Each path below is one point turned by a fixed rotation once a step. After each direction that follows a path, write how fast that rotation turns it, in degrees per step (0 if it stays still).
Each turn is a multiple of 5 degrees from 10 to 175, or 0.
Each row of a path follows its step; steps can be skipped.
Rotation 1:
step 2: [ -6   0  18 -10 -10  13 -13   4 -10  -2   3   0   4   1  -8  -5   7  -1
   0  -8   9  -4   8   0  14   7   5 -22   6  10 -13 -10 -15   0  -4   7]
step 3: [  2   1  -6   6  14   3   3   3   3  -3  -5  -4   4  -2  15   7  13  15
 -10   2  17  -2  -3 -11 -10 -14 -11  -7  -2   7  20  15 -11  -7   0   3]
step 4: [ 13  -2   8   3   3  -8   3  -6   1  12   2   4   8  -4   6  -6  -3 -24
  12  -3  -4   3 -18   6   9 -12  -6  16   3  -5   9   8  12  17  -1   3]
step 7: [  6   2  -2   0  -7  -2  -6  12  17 -15   6  14 -10   5   8 -20   7   1
   2   3  -9  13   4  -2  12 -13  -7   4  12  -3   9 -13   9  -8  -6  -4]
step 8: [ -4   8  -2  -8  -3 -11  -9   7  -4   1  -1  -4 -14  11   1 -15   0   1
   2  17   7 -16 -10   7  -7   0  12  -1 -17  -2 -12  13  -6  10  15  -7]
step 10: [ 12  -1   4  -5  -2  -9 -13 -11  21   8  -8 -10  16  -5  10   4   2   1
   5 -14  -2   1   1  -7  -1  -3   8 -14   7  -1   1  -8   2 -24  -6   4]
step 13: [  7   0  -9  -1  32   3 -20  -2   2   2   3 -10   6   1 -10  -4   8  11
 -12  -5   5  -3   5  16  -4  -3  -6  -2   1  -8   8 -11   2   5  -2   3]
step 14: [ 15  15  -3  -7  -6 -14   2  -4  -2 -12  10   8   1  -1  15  17   0   3
  -1   7   1  16  -2   2  11  11  -1  -2  -1  -2   1  15  12  13  -8  -6]
step 16: [-17  -9   7  11  14   2  -8   1   6   1  -5  -5 -18   5 -10  -7 -11   4
   1   1 -12  -3  -2  17   2  13   8   0   5  10 -16   3   5 -11  -8   9]
Directions:
[ 5  2  0  2  1  0  0 -1 -5  0  4 -5  1 -3 -3  3 -1 -2  1  6  1 -3 -1  3
 -1 -3  6  1 -2 -1  5 -2  3 -2 -4 -4] => 80
[ 2 -6  6 -2  2  2  3  3 -2  1  0 -1  5 -1  2  1  4 -5  4  0  3 -5  1 -1
 -5  1 -2 -3  5 -1  0  4 -2 -3 -1  3] => 45
[  5   3   2  -3   0  -4  -2   0  -4  -1  -1  -5  -3  -2  -1  -3   0   0
  -5   0  -1   3   3   4   0  -4   0  -3   4   1 -10   4  -1   0  -1   0] => 125
[-3 -1  2  3  2  1  4 -1  0 -1 -4  1 -3 -6 -1 -1  3  6  3  4 -2  5  4  2
 -2 -1 -3 -1  1 -6  3  1 -2 -2  1 -5] => 175
[ 0 -1  2  0 -4 -1 -1  5 -5  2  2  2  4  0 -4  1 -5  2  2  2 -3  1  6 -1
  0  0  4 -1 -3  3  2  2 -6  4  5  1] => 110
[-4  0 -3 -3  3  1 -4  4  0  0  0  3 -4 -6  2  6  4  1 -2  3 -1 -3 -3  1
 -1  4  5 -5 -2  2 -1  5 -1  1  0  0] => 130
Rotation 2:
step 1: [ -5  15  -4   4   3  -3 -10   2  -9   1  -8 -15 -10 -18  -2   1   3  10
 -13   9  -6   0  10  -7   8  13 -15   6  -6  -6  15   8   8 -12 -10   5]
step 2: [ 14  13   3   7  -4   4 -18  -1  -3   0  -7   5   2   5  11   5   0   0
  -2   2  -5 -16 -12  15  -3  24   1  -1  -3  -1   0 -15   3 -14  16  -6]
step 6: [  1  -9 -13 -10  -9  -7 -12  -4   0  12  10   0   7   5   8  -2   1   1
   4   0  10 -19  -4   3   3 -10 -20   6   8  -5  -6  -4  -2 -19  -2 -21]
step 9: [  0  -5   7  -2 -21  -6  15  10  -9 -10   4  -8   7   1   7  -7  -3  -6
  11 -17  20  -4   3  -1  -2  -2   3  -3  14   7   6  -6  -7   3   7 -20]
step 10: [-12 -21   0  -1   3   6  10   2  -5   1  17   8  17  -2 -16   1  -8  19
  -4  -1   0   6   5  -1   2  -3  -9  -3   7   8 -15  -3 -13  -7  -5   2]
step 11: [ -5 -11  -3   5  10  14   1   2  10   1 -13  13  14   5   3  -3  13 -16
   7   6  16   3  -2 -10  12  -6  -1 -18   1  13  -7   8  10  -1  -2   8]
step 12: [-11 -14   6  -5   5 -10   2  -3   4 -27  -1  -1   2  -8  -7  -5   2  -6
   8 -10  12   4  -1  -2 -14   1  21   6   3  -3  12   7   5   4   8  14]
step 14: [  7  -7   9   8  -6   0   4   6   0 -11  -3  -4  11   0   3  14   7   3
  -2   5  -5   2   6  11  20   5   2 -20  -9   2 -17  -7  -3  19   2  17]
step 16: [  0  12  -7   3  11 -19  -9  19   0   3 -22  -6  -8 -13  10   2   4   2
   6 -14  -2   9   9  -6  -1  -3   9  16 -11   9  -1   5  -1   1  -2   5]
Directions:
[-4 -3  1  2 -3  1 -1  3 -1 -7 -2  2 -4  1  5 -2  6  3 -1 -1 -4  0 -2  1
  2 -2  3  3  0  5 -3  2 -1  2 -2  6] => 20
[ 5 -3  0 -6  2 -5 -2  5  2  1  2 -2 -4 -1  0 -1 -5  3  7 -2 -4  1 -2  0
 -1 -3  0 -1  3  4 -3  1 -3 -4  0 -1] => 110
[ 0  1 -3 -5  3  1 -3  1  1 -1  0  6  5  0  6 -5  0  2 -1  0  1  5  4  3
  2  2  1  3 -1 -2 -3  2  5 -5  4  1] => 80
[-3  0  4 -6 -1 -1  0 -2 -1 -2 -2 -2  5 -6 -4  1  1  4 -2 -4 -4  1  0  4
 -2 -5 -3 -3 -6 -2  3  2  0  2  1  2] => 160
[ 1 -1  5  2 -4  5  2 -2  2 -1 -1  5  1 -3 -1  1 -1  5  7  0  5 -1  7 -4
 -3 -1  1 -3  3  0  0  3  0 -2  1  4] => 25
Rotation 3:
step 0: [  5   4   7 -14   1   6  16  -5   3 -11  -5   6   1   9  -9   7 -12  -3
  -3   9  15   5  -6   1 -11 -14  -7 -21  13   9   7   0  -7   6   4   6]
step 2: [  1  -3  -4 -13  -6  13   1  -9   2 -11   1  -7   2  -5  11  13   4 -14
   3  17   5   1   8   4   4  -4  11 -13 -12  13  -6  14   7  -4  -4  -9]
step 5: [ -8  -6   4  -2   1   5  19  -9   3 -12  -3   9   2   5  -7  -2  -6 -12
   2  -3  -6  -8  -7   4  20  -2  -1  -4   1  15   1   8  -8 -17   4  20]
step 7: [ 11  -1  13   4 -13  -8   3  -1   9  -7   0  -6  -7  -8   0  14   4 -13
   2   7   6   4  -9   1  -2  -1  -9  -9  11  22  -1  -8   5 -15   9 -10]
step 10: [  5 -13   3 -16  -9  -4   1 -10   1  -9 -10  -8  -5  -8  -1   8  -8  -7
   4   3 -15  -6  18  -9  14   8   1  -5   1  11  -5  19   3   5  -2  -1]
step 11: [  7 -10  -5  -6  -5  -2  -4 -21  12   4  -6  -4  -9 -19  -4  -3  -8 -15
   9  -2 -11  -3   8   4   4 -15  12  -7   8  -1   4   3   5  -4   0 -14]
step 12: [  4 -13   4   7   0  -7   6  -5  12 -13   9  -9   7  -9 -13   0 -15 -14
  -4  -9  -6  -9  -8 -11   4 -19   7   1  11   1   3  -4   4 -10 -10  -4]
step 14: [-10   8  15 -12  -3   3  -3  13   5 -12   2 -10  -9  -1 -11 -10  -1  -8
   6   9 -20  -8   2   8   4   0  -8 -14   3  11  10  -7   0 -12  -2   3]
step 16: [  8   3  17 -12   6  -9   4 -14  -1  -6  -5   3 -16   5  -5   2  -4 -10
 -14  -1   9  10   3   5   2 -10   6 -15   0   4   3 -17   7   3  -9 -11]
Directions:
[ 0  4 -2  3 -1  3 -4 -1 -3  2  1  0 -1 -3 -1 -4 -4  3 -4  1  1  6 -1  2
  1 -3 -1 -1  0 -2 -1 10 -1 -1  2 -4] => 160
[-3 -4 -2  3  1  0 -3  1  2  1  0 -3  1  5 -2 -6 -6  4  7  3  0 -3 -2  3
 -3 -2  0 -2  5  1 -2 -2  0  3 -2 -2] => 130
[-3 -1 -6 -1  1  0  4 -4  3 -1 -2 -5  0 -2 -3 -4  5 -1  1 -2 -2 -4 -6 -4
  0  0  5  2 -3 -3 -1  5  0  1 -1 -2] => 45
[ 5  1 -2  2  2 -2  6  1 -6  0  1 -1  1  0  1 -5 -3  3 -2 -2  3 -1 -2 -3
  0 -3 -1 -1 -2  4  8 -1 -4  2 -3  4] => 85
[ 0  1 -2  3 -4  5  3 -1  2 -3  5  3  2 -1  0 -4 -5 -1  1 -4 -5 -2  2  4
  0 -1  0  8 -2 -1  0 -2  0 -5  0  0] => 45
[ 0 -2  6  1  1 -1  5 -6  3  4 -1  3  0 -3  0 -2 -4  1  3 -1  0  0  0 -1
  7 -2  0 -1  1 -5 -4 -1 -2  6  3  2] => 60
[ 0  2 -5 -2  2  2 -3 -5 -1  5 -5  4 -3  1 -4 -2 -3  0  4 -4  0  7  1 -2
  0  6  2  1  1  1  3 -3  1 -1 -3  1] => 145
